One vector is turned by the same rotation once a tick. Each row is the vector after some number of ticks, and that number follows the row.
The counts run from 0 to 324.
[ 36.0  23.9 -23.5   4.3  26.9  33.0   5.1 -23.8 -37.1  12.4  25.9  10.7
  15.1  43.6  -0.2  -4.9  23.4  -0.4  23.0 -22.7 -37.5   0.2   7.2  13.6
  16.9  28.3 -31.2  -4.9  24.9 -30.0  18.4   6.5   6.2  26.6  42.9   0.6
 -37.8   1.3] -> 144
[ 45.9 -37.9   6.5 -20.1  30.8 -10.4  20.2 -34.4 -11.8  -8.6  30.2  16.2
 -38.8 -23.2  21.7 -39.9   8.1  -1.2 -20.6   2.5 -11.0  22.7  -8.1   5.5
 -12.0   5.0  20.1 -46.3  -8.7  14.0   0.4  -0.9 -16.1 -44.4  -9.0  27.4
 -24.8 -21.1] -> 2
[ 21.6  -7.2  -1.9  45.4  -2.0   1.9  12.7  -8.2  33.5   6.0   4.2   4.4
 -26.6 -44.8  11.7  32.5  31.0   6.7   3.2  29.8  -1.9 -35.8 -11.5 -24.4
  29.6  -7.2 -23.9 -44.0  21.4  -9.6  -2.5 -13.1  10.3  11.7 -26.2   3.9
  14.8   2.4] -> 170
[ 21.8   1.4 -10.7  20.3  12.9  -5.2  22.1 -12.4  13.4   3.6 -13.2  10.5
 -44.7 -34.7   6.3  30.3  22.9 -21.5  21.6  28.2   7.0 -29.7  19.9  -8.9
  55.2 -24.5 -41.2 -18.3  29.0 -40.6  18.3   4.9   3.8  13.3 -28.6  11.6
  34.3   5.1] -> 169
[-48.2  18.1 -25.4 -21.8  14.3  28.4  25.2  -0.1   5.6  41.5  16.9  16.3
  27.2  34.0  16.8 -27.8   3.1 -32.1   0.9   5.1  23.5   2.2 -16.4 -30.1
   9.0  12.2 -56.2  41.0  -3.7 -12.1  -1.6 -13.8 -18.6 -20.0   8.8 -31.7
   9.3 -16.2] -> 78
[-18.9   5.2 -18.5   8.4 -18.0  11.4   9.6  -1.0  -1.1 -55.6 -26.1  10.8
 -25.7  -5.7  26.4 -15.4 -16.4  -7.1 -25.5  27.3   5.1  20.1 -35.0   9.8
  -4.6  -2.9  -1.4  18.4   2.6  38.0 -10.6  28.1 -12.4 -31.4 -24.2  16.5
 -15.1 -41.7] -> 121
[ 10.5   6.8 -24.8  10.8   1.0  22.0  -0.6  -6.0  -3.8  12.0   4.9 -11.5
  54.7   6.7  -0.9 -24.6  29.7  47.5 -67.7  -9.0   4.8  32.7 -19.8   8.3
 -46.0  -4.3   3.5   7.1 -15.8  26.3 -11.1   1.6  22.4  28.4  23.0  26.3
 -13.8  -4.5] -> 134
[ -1.1  -8.8 -16.4  19.6 -28.3  18.6  -0.1  48.4  37.0  -0.7 -17.8  24.1
  -4.6  -3.3  -5.7  39.8  -3.7 -23.6  46.6 -38.5  -6.1  -6.4 -22.9  -6.9
  -0.9 -18.3   7.0 -15.2  29.7  -9.5  -0.1  22.4  -7.6 -15.4 -38.2   9.2
 -34.2 -32.1] -> 158
[-11.4  -8.9 -22.2   6.2  10.8  -2.0  14.1  33.0  12.8  19.2 -24.6   7.2
 -32.4 -30.7 -10.3 -17.3 -25.5 -22.7  40.0  11.0  51.0 -24.9 -10.9 -20.2
  34.7 -38.0 -36.5  18.2   7.2 -25.7  -4.2   2.8  16.0  15.8 -21.5  24.7
  17.8  -2.1] -> 280
[ 10.0  21.3 -18.6 -16.5  29.7  22.4  30.9 -40.1 -47.1 -22.6  18.6 -10.5
 -44.3 -14.4  14.6  -4.8  -2.3  15.3 -20.4  20.3  28.1   5.7  -4.6  19.3
   1.3  -1.0 -23.3 -28.2  16.9  -5.3   7.6  36.5 -38.4  51.7   8.4  22.5
  11.2  22.6] -> 127
[ 33.4   6.0 -17.2  57.6 -10.4   9.4 -21.0   9.4  33.4  17.2   3.7  49.8
 -31.4 -18.2  25.1  -2.6   7.4  -6.8   0.0  -5.1 -21.3  -4.1 -42.1  -5.6
  22.6   4.4 -11.5 -46.6 -17.8  12.3   0.4 -25.7  18.6   6.9 -15.8  -9.7
 -11.6 -36.5] -> 59
[ 23.8   0.7  24.1 -39.6  48.6 -15.8  22.5 -32.7 -48.8  -2.9  41.5  -0.7
 -19.3 -27.9  -3.6 -37.2  16.9   5.1 -20.7  -9.2   2.2  14.2  -7.7  33.7
   3.5 -16.6   1.2 -31.5 -32.2   6.1  -1.0  18.2  -9.5  -2.0   4.6  19.4
 -13.5 -26.5] -> 230
[  3.4 -18.6  20.3  26.5  -3.3  -1.2  -1.4  27.0  13.5  25.4   1.8  26.9
   2.7 -57.7 -15.9  16.9 -21.0  43.7  22.2 -13.1  44.9 -14.8 -27.6 -17.4
 -22.9 -32.9  -3.9  11.8 -20.1  34.9 -18.0 -15.6  22.2   2.3 -49.5  -4.2
   1.6 -29.2] -> 278
[-12.3 -21.3 -45.5 -10.7  10.7  18.7   5.3  12.9  -1.4 -19.1   6.5   2.1
 -26.4  14.4  -9.5 -28.0   0.4  -6.0 -14.0   0.8  18.2  52.7 -24.0  30.0
 -12.2 -27.4  18.6   1.6  18.9 -13.1  -2.3  20.8 -20.2  29.9  25.8  31.7
 -21.2 -31.2] -> 242
[  8.2 -22.2  11.6   3.8   0.5  -4.3 -29.4 -30.4  34.3  31.7  32.6  14.5
   8.2 -28.8  12.6  19.0   7.9  28.6 -24.6  33.5   8.7  -6.4   6.4  -4.2
 -18.0   2.9 -42.7  -0.1 -17.6   9.0  -1.1 -36.6  -7.6  13.2 -22.0 -27.1
  36.8   6.5] -> 294
[-28.2  34.8 -26.1   6.5  -0.1  27.4  -3.0  30.1 -24.1   9.2 -13.0  -1.6
  34.3  20.1  -2.3   4.9  13.0  11.6  43.2 -48.3 -25.2 -30.2  -8.2  23.5
   0.3   9.2 -40.9  25.2  15.3  -3.9   0.1  32.0  19.4  37.8  11.6 -12.1
 -15.8 -10.8] -> 260
[ 11.1  14.5 -29.5   4.5   2.6 -12.3  24.9 -22.3 -13.0  16.1  -0.3 -38.3
  -6.9 -30.8  19.2 -61.7  -4.0  32.1 -49.9  13.5  31.8   4.8   5.1  -1.8
  -5.4   2.8  -9.4  12.3  12.4  20.6   3.4  13.8   0.2  22.7   1.5  40.6
  10.3  26.6] -> 11
[-13.3  -8.9   7.9   2.0  43.3 -12.1   9.6 -20.3 -20.9  27.2   0.3  16.0
   9.7 -10.8  28.0  45.9 -16.7   5.8  33.3  19.1 -33.0 -16.4  50.9 -35.2
 -23.1  19.6  -7.4 -32.2  30.4  -0.5  -6.2  20.0  -1.9  -0.4 -30.0 -28.6
  24.4  -7.2] -> 211
[ 41.1 -17.1  -8.2  23.3  23.0  12.2  -1.6   8.6  -1.8  13.6  16.3  37.0
 -52.7   4.1  -7.8 -26.3   9.1 -21.6 -15.7 -23.8  15.0  18.0 -42.9  17.2
   6.2 -26.4  -8.9 -43.6 -41.0  14.2  -2.8 -42.9  15.9  22.3  13.5   1.7
   2.0 -40.0] -> 60
[ -1.4 -13.7 -24.7   2.5 -10.6  11.3  22.3 -23.5  34.9  14.6 -14.1  -8.0
   3.2 -31.9  10.3 -14.7 -18.9  24.0 -48.4  23.2  33.9  40.3  -7.1  -7.4
 -47.9 -17.7   4.5  22.2  13.9  43.9 -12.3  22.9 -20.0  -9.1 -42.2  25.5
  -3.7   6.8] -> 237
[  7.9 -10.5   8.0   1.8   7.6  19.5   0.8 -18.0  59.5  11.7  12.7  17.9
   4.4 -19.1  22.5  39.4  22.2  -2.0 -14.7  50.1   5.5   0.6  12.7   2.4
   3.3 -15.9 -39.8  18.5 -29.0  28.3  -6.4 -13.5  -5.2 -21.4 -68.3 -20.4
  27.8  -5.2] -> 67
[  7.9 -14.8 -22.5   1.9  -3.1  35.6 -13.0  -4.6  38.0 -12.9 -22.3  -9.4
  26.2   6.5  -7.2  68.2  25.9  30.9   4.2  23.9 -16.0  18.9  23.8   7.8
 -34.6 -13.3  11.6   8.8  33.2  -5.6   4.9  26.3  -7.7  26.0 -44.6  19.0
  -3.3   7.4] -> 253
[-30.6  29.4  14.8 -17.2   6.4  26.8  23.1 -22.5  15.2  12.3  33.3  -3.8
  39.2  18.6  26.3   9.7  35.8 -18.2 -18.3  20.7  -8.5 -11.2   7.4 -30.9
  18.3  20.8 -44.7  13.3  -6.9 -10.8  -0.5   0.8 -29.8 -25.2 -10.0 -23.8
  26.2   3.1] -> 190
[  3.3 -32.2 -37.2 -14.1  40.9 -31.5  12.4   8.6 -22.5  19.3  -8.7 -18.4
  13.9   3.0  -1.3 -49.7 -33.4  -0.2   7.4  -3.1   5.9  10.4  46.6 -46.6
 -16.0  -4.2   5.1  16.8  10.9 -18.5 -12.5 -10.3  32.0 -26.5  -3.0  29.1
   0.1  -2.2] -> 321
[-14.0   6.6 -35.9  14.2 -16.7  10.7 -29.0 -24.7  -4.9  10.8  37.1   2.0
  -4.3 -37.2   9.4 -18.0 -25.1  44.9  -7.6  24.7   5.0  22.8 -35.1  20.2
 -18.7  10.3 -15.6  -0.8  42.0   7.7  18.8  23.6 -13.5  40.5  10.3 -23.6
 -42.7 -25.0] -> 240
[  4.9 -30.1 -62.7  -7.9  -0.3  24.5 -16.9  -7.6 -12.1  -3.8   7.0 -13.9
  12.2  20.7 -13.9  -5.1  14.1  27.4  34.7  12.5 -10.8  20.6  18.7  22.0
  -0.7   4.0 -23.5  44.7  32.9 -25.5  31.8   8.3  22.6  34.0  24.9  12.0
 -28.3  -5.4] -> 140
[ -2.3 -42.8   5.3 -31.8  18.6  31.4 -12.8 -25.9  16.9  -8.4  27.7  22.5
  21.6  17.9  26.5  32.4   8.4  -1.2  12.4  29.8  -5.8  15.9  21.3 -48.7
 -29.9  13.4  25.8 -16.3  29.4 -18.4   8.7 -11.7 -35.1 -53.4 -21.7  -0.6
   7.8   5.2] -> 311
[-22.7 -37.3 -11.8 -37.0  26.2 -11.5  14.5  43.6  -6.7 -15.9 -24.3 -10.1
  50.5  14.7   4.0  -8.4   4.0  14.6  -9.7   0.5   7.7   3.3  23.8 -29.9
 -37.4 -23.6  25.2  24.4  -0.5 -13.9 -12.4 -19.6  22.5 -27.2 -13.2  35.1
  35.1 -22.3] -> 93
[ 13.1 -14.0  37.6 -42.9  25.1 -31.4   0.4  -8.3  -0.4 -14.8  -3.8   7.1
  -2.0 -31.8   6.6   4.4 -21.4  28.5   4.2   2.5   1.7 -19.7  21.0   8.8
 -51.7 -18.6   6.0 -13.2 -30.8  40.8 -23.5  11.2  -2.0 -28.7 -47.3   7.1
  12.2 -14.2] -> 109
[ 23.5  -5.9  15.7  -4.5   3.3  38.9   5.7   5.8  13.8   4.8   8.4  43.1
  -6.3  -1.7  -7.9  69.9  -5.9  -6.8  67.7  -6.0 -10.8 -11.7   8.2   1.5
  -0.8 -15.1 -11.6 -22.9  22.5 -14.8  13.7  25.1 -17.5  -2.3 -38.2 -21.2
 -21.2 -17.9] -> 269
[-21.7  -4.1   3.6  13.8  -1.7   9.9   4.0  -6.4 -36.2 -32.4  -8.5   2.1
  23.8  14.2  41.0  17.0  -7.4  25.9  23.4  38.6 -29.5 -27.9  28.5 -43.4
  -5.2  40.0 -14.5  12.6  28.7  -9.3  -4.0  -8.7  18.8 -49.1 -19.4  -3.2
  27.6  -7.8] -> 207
[ 15.5   3.2   9.1 -28.9  26.4  52.6  38.9   5.3 -29.5 -27.8 -10.1  23.0
  24.9  47.6 -23.4  24.4  23.8 -10.6  14.0 -35.4 -14.4   5.4   8.9  34.0
 -22.2 -20.5   5.4  -5.9 -15.4 -16.2  -7.8  27.8 -18.1  15.5  -8.6  19.5
  13.8  -9.5] -> 147
[ -5.7 -29.7  17.4  -3.7  32.6  16.9   9.8   0.2   5.1   8.0  25.0  24.6
  35.9  11.6  10.4  45.1  12.3   4.2 -11.2  11.7 -10.3  14.8  -1.0 -50.5
 -40.1  12.5  27.1 -42.3   8.3   2.0  -5.6 -23.1 -39.5 -30.8   0.0 -15.3
  25.2 -13.4] -> 88
[  8.2  28.0 -14.8  41.6  -1.7  54.6  29.8 -25.2 -20.5 -25.1  -8.5  14.3
  13.4  31.5  13.5  31.0  -6.9  42.2 -25.3  28.6  -1.3  10.3 -22.3  23.5
 -31.9  18.2 -17.5   7.6   0.2  35.3  -7.6  22.0 -13.3  29.6 -22.3 -18.0
   9.9   4.5] -> 249
[-26.4 -24.0  30.4 -30.7  37.8  -1.9  30.6  45.1 -20.3  -2.9  11.3   5.1
  51.6   4.0  -0.8   3.8  -1.9   9.3  -3.0 -16.6  15.0   3.6   6.8 -25.9
 -59.3 -11.9  46.1  -9.1  -9.6   0.3 -16.2   6.8 -11.3 -27.1  10.9  12.7
  37.8 -25.7] -> 316
[-25.5  16.1   7.3  24.1  15.2  13.1   9.3   2.8   0.2   6.2   6.7  27.8
 -23.6  -5.2   0.2  18.9  16.4 -17.0  25.5  16.8 -16.0  -4.1 -20.7  27.7
  43.4 -24.3 -59.7  -9.9 -39.8 -13.8   2.6  -2.0  -7.0  21.1 -36.9 -48.0
  19.5 -61.0] -> 62
[  9.3   4.7 -30.8   7.2  11.0  25.4  18.6 -10.2   1.4  22.3 -25.4  -0.6
  18.6  26.0 -11.5   2.7  -3.6 -17.0  43.7  -4.6  -4.4 -23.5  31.6  -4.3
  21.3  -1.2 -53.6  44.4  21.7 -12.6   7.5   4.7  19.2 -21.6 -22.4   9.6
 -23.8  -1.0] -> 264
